In the data rows, zero lies at 7.5, halfway between 7 and 8.
Each row has a hidden score. How much does it go up from the first row of each pair to the second? 15 means little or no change, 30 a big rise and 0 a big fall. The score is a weighted sum of the row's numbers plus the product of two more (or one squared), each taken from its middle value.
tensor([8, 7, 7, 6, 6, 9, 8, 10, 11, 8, 7, 8, 7, 7, 9, 6, 4, 10])
tensor([7, 6, 7, 8, 7, 10, 10, 7, 8, 5, 9, 8, 7, 8, 4, 6, 6, 8]) 13
tensor([7, 7, 7, 5, 7, 7, 6, 10, 10, 9, 9, 7, 8, 8, 8, 7, 6, 9])
tensor([8, 10, 8, 7, 8, 8, 5, 9, 5, 9, 6, 3, 8, 7, 9, 9, 10, 7]) 18
tensor([8, 5, 6, 9, 5, 8, 7, 6, 9, 5, 7, 9, 7, 7, 3, 6, 11, 8])
tensor([8, 6, 8, 6, 7, 10, 7, 8, 8, 8, 8, 8, 9, 7, 6, 6, 5, 9]) 16
tensor([8, 8, 7, 7, 5, 11, 8, 8, 10, 8, 9, 9, 8, 6, 8, 6, 5, 8])
tensor([7, 6, 7, 7, 5, 8, 9, 8, 6, 6, 9, 8, 6, 9, 10, 8, 8, 8]) 19
tensor([8, 6, 8, 9, 10, 5, 8, 5, 8, 6, 8, 9, 8, 7, 6, 7, 4, 10])
tensor([7, 9, 5, 6, 4, 10, 8, 11, 5, 7, 10, 8, 5, 7, 8, 8, 8, 8]) 9
tensor([7, 7, 5, 6, 5, 9, 9, 10, 2, 6, 10, 8, 6, 8, 7, 9, 10, 8])
tensor([8, 8, 7, 6, 5, 10, 8, 9, 9, 6, 9, 9, 8, 6, 5, 7, 5, 9]) 17
tensor([8, 7, 8, 6, 8, 7, 6, 11, 8, 9, 7, 5, 8, 6, 8, 8, 7, 9])
tensor([8, 8, 7, 9, 8, 7, 8, 7, 9, 6, 7, 9, 7, 7, 6, 8, 9, 10]) 18
tensor([8, 6, 7, 8, 7, 8, 8, 6, 9, 5, 8, 9, 8, 7, 6, 7, 7, 9])
tensor([8, 9, 8, 10, 7, 5, 7, 6, 10, 6, 6, 8, 8, 7, 5, 8, 8, 9]) 17
tensor([7, 7, 7, 5, 6, 8, 6, 12, 7, 7, 8, 6, 8, 7, 6, 8, 4, 9])
tensor([6, 7, 8, 4, 7, 9, 8, 9, 0, 8, 8, 5, 6, 10, 13, 7, 12, 4]) 14
tensor([7, 10, 8, 7, 9, 8, 7, 8, 6, 11, 7, 3, 9, 5, 10, 8, 9, 4])
tensor([7, 9, 8, 7, 8, 6, 8, 7, 6, 11, 6, 5, 8, 7, 10, 7, 9, 5]) 13
tensor([8, 10, 9, 8, 9, 6, 5, 5, 8, 10, 6, 7, 8, 7, 10, 7, 8, 4])
tensor([7, 7, 6, 10, 9, 7, 8, 7, 8, 6, 8, 11, 7, 8, 7, 8, 5, 9]) 13
tensor([7, 10, 6, 6, 5, 10, 7, 9, 9, 8, 8, 8, 7, 7, 6, 8, 7, 8])
tensor([8, 10, 8, 8, 9, 6, 7, 7, 10, 10, 7, 7, 8, 6, 8, 8, 6, 9]) 19
tensor([8, 6, 7, 10, 9, 6, 8, 5, 8, 6, 7, 10, 8, 7, 5, 7, 8, 9])
tensor([8, 8, 8, 7, 10, 8, 6, 6, 6, 11, 7, 5, 8, 8, 9, 8, 9, 5]) 17
tensor([10, 3, 9, 7, 7, 11, 6, 9, 9, 6, 8, 9, 9, 8, 6, 6, 6, 8])
tensor([7, 8, 8, 7, 8, 10, 7, 10, 6, 9, 7, 4, 7, 9, 9, 9, 11, 5]) 17
tensor([8, 4, 8, 10, 7, 6, 9, 7, 7, 5, 9, 11, 7, 10, 5, 8, 8, 9])
tensor([8, 10, 7, 6, 9, 7, 6, 9, 8, 9, 7, 5, 8, 6, 7, 9, 8, 6]) 14
tensor([6, 12, 7, 5, 6, 9, 7, 11, 6, 7, 8, 5, 7, 5, 8, 9, 8, 7])
tensor([8, 7, 9, 10, 7, 6, 7, 6, 9, 5, 7, 11, 8, 7, 7, 6, 4, 11]) 18
tensor([7, 7, 7, 10, 7, 6, 8, 5, 8, 4, 8, 10, 7, 8, 6, 7, 6, 8])
tensor([7, 8, 8, 10, 7, 4, 10, 5, 11, 7, 8, 9, 9, 4, 8, 7, 4, 9]) 22
tensor([7, 8, 7, 9, 9, 5, 8, 7, 8, 6, 7, 10, 8, 5, 6, 8, 7, 10])
tensor([7, 9, 8, 6, 6, 9, 7, 10, 7, 8, 8, 6, 7, 8, 7, 8, 7, 7]) 13
tensor([8, 8, 8, 8, 10, 8, 6, 7, 7, 10, 5, 4, 8, 7, 10, 7, 10, 5])
tensor([8, 8, 7, 8, 7, 7, 8, 7, 10, 5, 7, 9, 7, 7, 5, 7, 6, 9]) 16
tensor([7, 10, 7, 7, 4, 8, 9, 7, 11, 8, 9, 9, 7, 5, 8, 6, 3, 8])
tensor([9, 5, 8, 7, 7, 6, 9, 10, 9, 6, 10, 7, 8, 11, 6, 6, 6, 10]) 21
tensor([8, 8, 7, 5, 8, 9, 6, 7, 6, 9, 7, 8, 6, 7, 10, 9, 9, 4])
tensor([7, 8, 8, 7, 10, 5, 5, 9, 7, 11, 8, 3, 9, 7, 10, 9, 8, 6]) 20
tensor([7, 5, 7, 5, 6, 8, 7, 10, 8, 7, 8, 8, 7, 8, 6, 8, 8, 10])
tensor([7, 9, 7, 7, 3, 11, 9, 9, 7, 5, 9, 9, 8, 6, 6, 7, 5, 9]) 14
tensor([7, 6, 6, 4, 3, 9, 9, 10, 7, 5, 9, 8, 6, 10, 6, 8, 8, 8])
tensor([8, 7, 6, 6, 5, 9, 8, 6, 8, 5, 8, 10, 7, 7, 5, 8, 8, 8]) 14
tensor([7, 7, 7, 9, 6, 6, 8, 8, 9, 6, 8, 10, 8, 6, 6, 8, 7, 9])
tensor([8, 7, 7, 8, 7, 4, 7, 11, 11, 7, 6, 8, 8, 9, 5, 8, 7, 8]) 15
tensor([8, 7, 7, 10, 5, 5, 10, 9, 8, 5, 9, 9, 7, 8, 5, 7, 8, 10])
tensor([7, 8, 7, 5, 5, 11, 6, 7, 4, 7, 7, 7, 7, 9, 4, 9, 9, 6]) 27
tensor([7, 8, 7, 7, 6, 9, 9, 7, 8, 6, 9, 9, 8, 7, 5, 8, 6, 9])
tensor([7, 8, 8, 9, 6, 7, 10, 8, 9, 7, 9, 9, 7, 5, 6, 7, 6, 10]) 15
tensor([8, 8, 6, 9, 7, 11, 9, 6, 11, 8, 8, 9, 8, 5, 7, 5, 7, 9])
tensor([9, 4, 7, 9, 8, 8, 9, 7, 9, 4, 8, 9, 7, 9, 6, 7, 7, 10]) 20
tensor([7, 9, 8, 6, 7, 7, 7, 6, 6, 10, 6, 4, 8, 6, 10, 8, 10, 4])
tensor([9, 7, 9, 9, 11, 9, 5, 6, 8, 11, 6, 7, 10, 9, 11, 6, 8, 5]) 17
tensor([6, 7, 7, 5, 5, 11, 9, 9, 4, 7, 9, 8, 5, 7, 8, 8, 9, 7])
tensor([8, 4, 8, 7, 6, 8, 7, 7, 7, 4, 7, 10, 7, 8, 5, 6, 6, 10]) 18
tensor([7, 10, 8, 10, 8, 5, 9, 7, 12, 9, 7, 7, 8, 4, 7, 7, 5, 7])
tensor([9, 5, 8, 8, 9, 4, 5, 6, 11, 8, 7, 8, 10, 8, 7, 8, 7, 10]) 22
tensor([8, 5, 8, 7, 8, 7, 7, 7, 10, 6, 8, 10, 8, 8, 7, 7, 7, 9])
tensor([8, 6, 7, 8, 7, 8, 8, 7, 8, 6, 8, 9, 8, 6, 7, 6, 5, 9]) 10
tensor([8, 5, 8, 11, 10, 7, 9, 3, 10, 6, 8, 9, 7, 7, 8, 7, 6, 10])
tensor([7, 11, 7, 7, 9, 8, 5, 7, 9, 8, 6, 5, 8, 6, 7, 8, 6, 7]) 11
tensor([7, 13, 6, 5, 4, 7, 8, 11, 10, 9, 8, 6, 8, 4, 7, 9, 6, 7])
tensor([8, 7, 9, 9, 9, 5, 7, 6, 10, 9, 6, 5, 8, 7, 9, 6, 7, 8]) 17
tensor([8, 7, 5, 5, 8, 8, 8, 10, 8, 6, 8, 6, 7, 7, 8, 10, 6, 9])
tensor([8, 6, 10, 9, 7, 6, 7, 7, 8, 6, 7, 10, 8, 8, 6, 6, 7, 9]) 8
tensor([9, 9, 9, 7, 11, 6, 5, 6, 7, 10, 6, 6, 9, 6, 11, 7, 10, 6])
tensor([7, 7, 8, 9, 6, 5, 8, 7, 11, 6, 7, 9, 7, 8, 7, 7, 7, 9]) 15
tensor([9, 5, 8, 5, 10, 10, 5, 8, 3, 10, 8, 9, 7, 11, 10, 8, 11, 5])
tensor([8, 10, 7, 7, 8, 8, 6, 11, 8, 7, 7, 7, 7, 7, 8, 8, 7, 10]) 19
tensor([7, 8, 10, 6, 8, 5, 7, 8, 6, 11, 7, 6, 9, 5, 10, 8, 6, 5])
tensor([8, 9, 8, 8, 7, 5, 6, 7, 10, 7, 7, 8, 8, 6, 5, 8, 8, 8]) 17
tensor([8, 7, 7, 9, 8, 6, 8, 6, 9, 6, 7, 8, 7, 7, 6, 7, 5, 9])
tensor([8, 5, 8, 7, 6, 8, 8, 5, 7, 6, 9, 9, 9, 7, 6, 6, 7, 9]) 14
tensor([8, 9, 7, 10, 7, 8, 8, 5, 10, 6, 8, 10, 8, 7, 5, 6, 7, 9])
tensor([8, 6, 7, 6, 7, 12, 7, 9, 7, 5, 8, 9, 8, 6, 6, 6, 6, 10]) 12
tensor([9, 8, 9, 5, 5, 10, 5, 10, 12, 7, 9, 11, 8, 6, 7, 7, 4, 9])
tensor([6, 6, 8, 10, 10, 8, 8, 5, 8, 5, 7, 8, 7, 9, 6, 7, 7, 9]) 15
tensor([8, 10, 8, 8, 9, 8, 6, 8, 9, 10, 7, 7, 8, 4, 6, 8, 7, 9])
tensor([7, 8, 8, 9, 7, 6, 7, 7, 8, 5, 7, 10, 7, 8, 5, 7, 7, 8]) 20
tensor([8, 6, 9, 11, 10, 6, 6, 7, 9, 6, 6, 8, 8, 10, 6, 7, 8, 10])
tensor([7, 5, 7, 5, 6, 11, 8, 10, 6, 7, 9, 9, 6, 9, 7, 8, 8, 8]) 8
tensor([8, 7, 7, 6, 8, 5, 7, 9, 8, 10, 8, 5, 7, 10, 10, 8, 10, 5])
tensor([8, 8, 7, 11, 9, 5, 8, 4, 9, 6, 6, 9, 8, 7, 6, 7, 8, 8]) 14
tensor([7, 8, 8, 10, 7, 7, 7, 7, 10, 7, 7, 8, 8, 7, 7, 7, 4, 10])
tensor([7, 8, 7, 5, 6, 11, 8, 11, 7, 7, 8, 5, 7, 8, 8, 8, 7, 6]) 15
tensor([7, 7, 8, 7, 5, 5, 10, 9, 8, 6, 9, 10, 6, 7, 8, 8, 6, 9])
tensor([9, 8, 8, 8, 9, 5, 6, 8, 7, 11, 7, 6, 9, 6, 12, 7, 6, 6]) 14
tensor([6, 6, 6, 5, 6, 8, 9, 9, 6, 8, 8, 6, 7, 10, 10, 9, 9, 4])
tensor([7, 7, 8, 6, 10, 11, 6, 8, 5, 9, 7, 5, 8, 8, 9, 8, 10, 4]) 14
tensor([7, 10, 7, 8, 6, 5, 10, 9, 8, 6, 8, 8, 7, 4, 7, 8, 7, 9])
tensor([8, 6, 8, 11, 5, 7, 10, 6, 10, 4, 8, 11, 6, 8, 7, 6, 7, 9]) 15
tensor([8, 8, 8, 8, 10, 7, 7, 6, 7, 10, 6, 5, 9, 6, 9, 7, 9, 5])
tensor([7, 9, 7, 9, 6, 7, 9, 7, 8, 6, 8, 10, 7, 5, 5, 8, 8, 9]) 14
tensor([8, 9, 8, 8, 10, 7, 6, 6, 8, 11, 6, 6, 8, 9, 9, 7, 7, 5])
tensor([8, 11, 6, 6, 8, 8, 6, 8, 6, 11, 8, 4, 7, 6, 10, 8, 9, 3]) 14
tensor([5, 8, 7, 7, 10, 9, 8, 9, 6, 9, 8, 6, 9, 7, 10, 6, 10, 4])
tensor([7, 9, 8, 5, 8, 9, 6, 8, 6, 10, 7, 5, 8, 8, 10, 7, 9, 5]) 17
tensor([8, 9, 8, 11, 7, 7, 8, 5, 9, 7, 7, 8, 8, 6, 5, 8, 7, 8])
tensor([7, 11, 8, 4, 5, 10, 6, 10, 7, 9, 7, 6, 7, 7, 7, 9, 10, 8]) 10
tensor([7, 7, 7, 7, 10, 6, 7, 8, 6, 9, 7, 5, 8, 8, 9, 8, 7, 6])
tensor([7, 9, 7, 6, 9, 8, 5, 9, 8, 9, 7, 5, 8, 6, 8, 8, 9, 7]) 13
tensor([8, 6, 7, 5, 5, 9, 8, 8, 9, 7, 9, 8, 8, 7, 7, 7, 6, 10])
tensor([8, 5, 7, 6, 7, 9, 8, 10, 8, 7, 8, 9, 8, 8, 6, 6, 5, 9]) 12
tensor([7, 14, 6, 5, 3, 9, 8, 8, 7, 10, 7, 5, 5, 7, 11, 8, 8, 5])
tensor([8, 10, 9, 6, 8, 8, 5, 7, 7, 10, 7, 7, 8, 10, 9, 7, 10, 5]) 21
tensor([6, 12, 5, 4, 2, 8, 10, 12, 7, 6, 10, 7, 6, 4, 7, 10, 6, 9])
tensor([8, 6, 7, 5, 9, 10, 6, 11, 5, 10, 7, 4, 8, 9, 10, 8, 8, 9]) 17
tensor([6, 6, 8, 12, 11, 6, 9, 5, 8, 4, 8, 10, 8, 7, 7, 7, 8, 8])
tensor([8, 5, 7, 11, 8, 3, 10, 7, 9, 7, 7, 10, 7, 8, 9, 7, 4, 10]) 26
tensor([7, 8, 8, 8, 5, 7, 9, 7, 6, 7, 9, 9, 6, 6, 8, 7, 6, 9])
tensor([6, 10, 9, 12, 8, 3, 7, 6, 9, 6, 6, 8, 6, 8, 5, 8, 9, 8]) 27
tensor([8, 7, 8, 5, 3, 10, 8, 8, 9, 7, 9, 10, 9, 5, 7, 6, 3, 9])
tensor([7, 13, 7, 6, 8, 9, 8, 10, 6, 11, 7, 5, 6, 5, 10, 9, 7, 4]) 17
tensor([7, 6, 7, 7, 6, 7, 9, 8, 8, 4, 9, 10, 7, 10, 6, 8, 8, 8])
tensor([10, 4, 10, 10, 13, 4, 5, 8, 11, 11, 7, 8, 10, 11, 10, 5, 6, 9]) 20
tensor([8, 8, 6, 5, 5, 7, 8, 9, 9, 7, 8, 8, 7, 5, 7, 8, 6, 8])
tensor([8, 7, 7, 6, 7, 11, 8, 8, 3, 10, 8, 7, 6, 11, 11, 8, 10, 4]) 14
tensor([6, 11, 6, 4, 6, 6, 8, 9, 7, 10, 8, 4, 7, 5, 10, 9, 7, 6])
tensor([7, 7, 6, 4, 5, 9, 8, 10, 7, 9, 9, 6, 7, 7, 8, 8, 7, 8]) 13
tensor([8, 5, 8, 7, 6, 9, 8, 9, 5, 7, 9, 10, 6, 8, 8, 7, 6, 10])
tensor([7, 8, 8, 6, 5, 10, 10, 11, 7, 6, 9, 10, 5, 8, 7, 9, 6, 7]) 17
tensor([6, 8, 6, 4, 6, 12, 7, 11, 3, 8, 7, 7, 6, 10, 9, 9, 9, 6])
tensor([9, 9, 7, 9, 10, 5, 6, 8, 11, 9, 7, 7, 8, 8, 9, 7, 5, 8]) 22
tensor([7, 6, 7, 5, 6, 10, 8, 8, 3, 7, 8, 8, 6, 10, 8, 8, 11, 7])
tensor([8, 8, 7, 7, 9, 6, 5, 8, 5, 10, 7, 4, 7, 8, 11, 8, 9, 5]) 19
tensor([7, 7, 6, 8, 6, 11, 9, 5, 8, 5, 9, 8, 7, 5, 6, 7, 5, 9])
tensor([9, 7, 8, 6, 6, 9, 7, 10, 8, 7, 9, 8, 8, 7, 7, 7, 6, 9]) 18
tensor([8, 8, 7, 10, 7, 4, 9, 8, 9, 7, 8, 8, 8, 4, 6, 7, 6, 9])
tensor([6, 6, 8, 6, 9, 7, 6, 10, 6, 8, 7, 5, 7, 8, 9, 8, 10, 7]) 13
tensor([7, 9, 7, 4, 6, 9, 8, 10, 7, 9, 9, 7, 7, 9, 7, 8, 9, 6])
tensor([7, 6, 8, 8, 7, 8, 9, 5, 8, 5, 8, 9, 8, 8, 5, 6, 8, 8]) 14
tensor([9, 7, 7, 5, 5, 11, 6, 10, 9, 8, 8, 8, 9, 6, 5, 7, 7, 9])
tensor([7, 5, 7, 10, 8, 8, 9, 4, 8, 6, 8, 8, 8, 8, 6, 7, 7, 9]) 18
tensor([7, 6, 7, 11, 9, 7, 8, 4, 8, 4, 7, 8, 7, 8, 5, 8, 8, 10])
tensor([8, 8, 6, 9, 5, 9, 7, 6, 7, 4, 7, 10, 7, 8, 4, 7, 8, 9]) 13
tensor([9, 9, 8, 12, 10, 6, 8, 4, 10, 8, 7, 9, 8, 6, 7, 8, 7, 9])
tensor([7, 7, 8, 11, 8, 6, 8, 5, 7, 5, 7, 9, 7, 9, 3, 8, 11, 8]) 17
tensor([8, 10, 7, 7, 9, 7, 6, 7, 6, 10, 6, 4, 8, 7, 11, 7, 8, 5])
tensor([7, 9, 7, 5, 5, 8, 9, 11, 8, 7, 9, 8, 7, 7, 7, 7, 5, 10]) 14
tensor([8, 9, 6, 7, 8, 10, 6, 8, 10, 8, 7, 8, 8, 7, 7, 8, 7, 7])
tensor([8, 7, 9, 6, 8, 9, 6, 7, 6, 10, 6, 5, 8, 8, 10, 8, 7, 5]) 17
tensor([7, 10, 7, 6, 7, 7, 7, 9, 8, 11, 7, 5, 7, 8, 10, 7, 7, 6])
tensor([7, 8, 8, 5, 7, 8, 6, 9, 7, 10, 8, 6, 7, 8, 10, 7, 9, 5]) 15
tensor([7, 5, 7, 7, 7, 11, 8, 10, 6, 7, 8, 8, 5, 10, 8, 8, 9, 8])
tensor([9, 7, 7, 11, 7, 7, 8, 6, 9, 6, 8, 10, 8, 7, 5, 7, 6, 10]) 18
tensor([8, 8, 6, 6, 4, 11, 8, 10, 8, 7, 8, 7, 8, 7, 6, 5, 2, 9])
tensor([7, 9, 8, 6, 6, 10, 10, 9, 5, 6, 10, 9, 5, 10, 7, 9, 8, 8]) 20
tensor([7, 9, 7, 5, 5, 11, 7, 12, 8, 8, 8, 6, 7, 7, 7, 9, 8, 9])
tensor([8, 8, 9, 8, 11, 6, 5, 3, 7, 10, 5, 6, 8, 7, 10, 8, 9, 3]) 19
tensor([6, 8, 6, 5, 5, 9, 11, 8, 4, 7, 9, 10, 4, 11, 11, 8, 8, 5])
tensor([8, 7, 9, 13, 10, 2, 8, 6, 10, 6, 6, 10, 7, 8, 5, 8, 11, 9]) 22
tensor([6, 6, 7, 11, 7, 6, 9, 3, 9, 3, 8, 10, 7, 10, 5, 6, 8, 9])
tensor([9, 4, 7, 7, 7, 8, 9, 6, 10, 6, 9, 12, 7, 10, 8, 6, 3, 9]) 16
tensor([7, 10, 7, 6, 8, 8, 6, 7, 6, 10, 7, 6, 8, 7, 10, 8, 9, 3])
tensor([7, 8, 7, 7, 7, 6, 7, 7, 9, 7, 7, 7, 9, 6, 6, 8, 7, 9]) 15
tensor([9, 9, 7, 7, 6, 8, 8, 8, 11, 7, 7, 8, 8, 5, 6, 8, 6, 9])
tensor([7, 6, 9, 10, 7, 8, 9, 5, 8, 4, 8, 9, 7, 9, 6, 7, 8, 9]) 16
tensor([5, 14, 5, 6, 0, 9, 12, 10, 6, 5, 9, 7, 5, 3, 6, 10, 7, 7])
tensor([7, 8, 7, 6, 7, 7, 8, 8, 5, 9, 7, 4, 7, 6, 10, 9, 8, 5]) 15
tensor([8, 9, 7, 5, 5, 8, 8, 12, 8, 8, 8, 6, 8, 5, 7, 9, 6, 10])
tensor([7, 6, 8, 10, 7, 7, 9, 4, 7, 4, 8, 10, 7, 7, 6, 7, 8, 8]) 13
tensor([7, 4, 8, 10, 9, 5, 8, 5, 9, 5, 8, 10, 7, 10, 8, 6, 6, 10])
tensor([8, 5, 7, 7, 7, 8, 8, 11, 5, 5, 8, 10, 6, 11, 6, 8, 11, 9]) 12
tensor([7, 10, 8, 6, 7, 7, 8, 7, 7, 10, 8, 5, 7, 7, 9, 7, 8, 3])
tensor([8, 8, 7, 8, 8, 7, 6, 9, 11, 9, 6, 6, 9, 6, 7, 7, 5, 9]) 4
tensor([7, 8, 7, 5, 8, 10, 6, 8, 6, 8, 7, 4, 8, 9, 8, 9, 10, 4])
tensor([6, 6, 7, 10, 7, 7, 10, 8, 8, 5, 8, 9, 7, 9, 6, 7, 8, 9]) 10
tensor([8, 8, 7, 6, 9, 8, 6, 8, 6, 10, 7, 5, 8, 7, 10, 7, 9, 4])
tensor([7, 8, 7, 6, 7, 8, 7, 10, 8, 8, 8, 8, 7, 10, 8, 8, 8, 7]) 17
tensor([8, 6, 8, 10, 9, 4, 7, 6, 9, 8, 7, 9, 8, 8, 6, 6, 8, 9])
tensor([9, 5, 8, 5, 5, 9, 6, 7, 8, 6, 8, 9, 8, 8, 6, 7, 7, 7]) 16
tensor([8, 9, 8, 7, 8, 5, 7, 8, 9, 9, 9, 7, 9, 5, 5, 8, 5, 8])
tensor([7, 4, 8, 5, 9, 8, 8, 10, 4, 9, 8, 6, 7, 9, 11, 8, 9, 7]) 16
tensor([8, 8, 7, 6, 8, 13, 7, 9, 3, 10, 8, 6, 7, 9, 11, 8, 10, 4])
tensor([9, 7, 9, 7, 7, 5, 6, 9, 7, 10, 6, 4, 9, 8, 7, 8, 8, 6]) 23
tensor([8, 5, 9, 7, 12, 6, 6, 10, 8, 12, 6, 5, 9, 10, 11, 7, 6, 5])
tensor([6, 8, 6, 5, 7, 12, 7, 6, 4, 9, 7, 8, 7, 8, 9, 7, 8, 5]) 6
tensor([7, 6, 7, 6, 9, 9, 7, 8, 4, 9, 7, 5, 7, 9, 11, 7, 10, 4])
tensor([8, 6, 7, 5, 8, 9, 8, 7, 3, 9, 8, 7, 7, 9, 13, 7, 6, 5]) 17
tensor([8, 5, 8, 9, 6, 4, 9, 10, 10, 5, 8, 10, 7, 8, 7, 8, 6, 11])
tensor([8, 9, 9, 7, 10, 7, 5, 7, 7, 10, 6, 7, 8, 7, 8, 8, 5, 6]) 4
tensor([6, 5, 6, 6, 6, 11, 8, 7, 2, 8, 8, 8, 6, 12, 10, 8, 9, 6])
tensor([8, 8, 7, 9, 7, 6, 8, 10, 10, 8, 8, 8, 9, 5, 6, 7, 6, 8]) 19
tensor([8, 6, 7, 8, 7, 10, 9, 4, 7, 5, 9, 9, 8, 7, 4, 8, 7, 10])
tensor([7, 8, 9, 7, 12, 8, 7, 8, 9, 10, 7, 6, 9, 5, 10, 7, 6, 5]) 17
tensor([7, 6, 7, 5, 8, 10, 8, 9, 5, 7, 9, 9, 6, 9, 9, 8, 10, 8])
tensor([7, 9, 6, 6, 6, 6, 6, 6, 7, 7, 7, 8, 6, 10, 9, 8, 9, 5]) 16
tensor([6, 7, 7, 11, 8, 5, 9, 3, 10, 5, 9, 9, 7, 7, 6, 8, 8, 8])
tensor([7, 10, 9, 6, 9, 5, 6, 7, 7, 10, 7, 6, 8, 9, 11, 7, 8, 4]) 18
tensor([8, 7, 8, 8, 8, 6, 8, 8, 11, 8, 8, 8, 8, 6, 8, 7, 3, 9])
tensor([6, 9, 6, 5, 5, 11, 11, 9, 2, 7, 10, 8, 5, 8, 9, 8, 8, 6]) 8
tensor([7, 9, 9, 7, 9, 6, 6, 8, 7, 11, 7, 5, 9, 8, 9, 9, 9, 3])
tensor([8, 6, 8, 10, 9, 8, 7, 5, 7, 5, 8, 10, 7, 9, 4, 7, 9, 10]) 7
tensor([7, 10, 8, 6, 9, 10, 6, 7, 6, 10, 7, 6, 7, 7, 9, 8, 8, 3])
tensor([8, 4, 6, 10, 7, 8, 10, 2, 7, 5, 8, 9, 8, 9, 5, 6, 4, 10]) 7
tensor([8, 6, 10, 7, 10, 7, 6, 7, 5, 11, 6, 5, 9, 9, 11, 7, 8, 4])
tensor([8, 8, 9, 7, 11, 7, 6, 6, 6, 10, 5, 5, 8, 8, 9, 8, 11, 4]) 14
tensor([8, 3, 8, 8, 8, 10, 8, 9, 5, 6, 7, 9, 5, 11, 6, 9, 10, 7])
tensor([7, 8, 10, 7, 9, 7, 7, 8, 8, 12, 7, 6, 9, 7, 12, 6, 9, 5]) 17
tensor([8, 9, 5, 14, 10, 5, 9, 7, 10, 6, 7, 9, 7, 7, 5, 6, 7, 9])
tensor([6, 6, 7, 10, 10, 4, 9, 3, 8, 5, 7, 10, 6, 9, 6, 7, 9, 9]) 16
tensor([7, 6, 7, 9, 8, 6, 9, 8, 8, 5, 8, 9, 7, 6, 5, 8, 6, 10])
tensor([8, 2, 9, 12, 13, 8, 6, 3, 6, 5, 6, 10, 7, 9, 6, 6, 7, 12]) 14
tensor([8, 10, 7, 6, 7, 8, 6, 9, 6, 10, 6, 5, 8, 8, 8, 9, 11, 5])
tensor([8, 1, 9, 9, 9, 9, 7, 5, 8, 6, 8, 10, 9, 12, 7, 5, 6, 11]) 16
tensor([8, 7, 7, 6, 8, 6, 7, 10, 10, 9, 7, 5, 9, 6, 9, 8, 6, 8])
tensor([8, 8, 9, 7, 9, 6, 7, 6, 9, 10, 6, 6, 9, 5, 9, 8, 6, 7]) 11
tensor([8, 8, 9, 5, 8, 8, 7, 11, 7, 10, 9, 6, 8, 11, 10, 8, 9, 7])
tensor([8, 9, 8, 8, 11, 7, 5, 5, 6, 10, 6, 5, 8, 5, 10, 8, 9, 4]) 11
tensor([7, 11, 7, 7, 8, 7, 7, 10, 8, 8, 7, 7, 7, 6, 7, 9, 7, 8])
tensor([6, 7, 7, 5, 8, 7, 5, 10, 9, 7, 7, 7, 7, 10, 8, 9, 5, 8]) 17
tensor([8, 8, 7, 10, 8, 6, 7, 4, 11, 6, 7, 10, 8, 7, 6, 7, 7, 8])
tensor([8, 7, 8, 10, 8, 8, 8, 7, 9, 6, 7, 10, 7, 7, 7, 7, 8, 9]) 17
tensor([7, 10, 6, 7, 7, 9, 7, 9, 9, 9, 7, 6, 7, 6, 6, 8, 8, 8])
tensor([5, 8, 6, 9, 6, 11, 10, 6, 8, 5, 9, 9, 8, 5, 6, 6, 8, 9]) 15
tensor([8, 7, 8, 8, 10, 7, 5, 7, 9, 8, 6, 7, 8, 10, 7, 6, 7, 7])
tensor([8, 9, 7, 11, 9, 8, 7, 6, 11, 7, 6, 8, 8, 6, 6, 8, 8, 9]) 14
tensor([7, 9, 7, 5, 6, 9, 6, 10, 7, 8, 8, 7, 7, 8, 7, 8, 6, 9])
tensor([7, 6, 8, 9, 6, 6, 7, 7, 7, 6, 8, 10, 8, 9, 5, 8, 7, 9]) 18
tensor([6, 8, 7, 7, 5, 5, 11, 7, 5, 6, 8, 10, 5, 6, 7, 9, 6, 9])
tensor([7, 6, 7, 9, 6, 8, 9, 9, 6, 6, 9, 10, 7, 9, 7, 8, 6, 9]) 16
tensor([7, 8, 7, 6, 10, 8, 7, 8, 6, 12, 7, 5, 8, 8, 10, 8, 8, 5])
tensor([8, 6, 6, 8, 5, 8, 10, 9, 7, 5, 9, 9, 6, 8, 8, 8, 8, 8]) 21
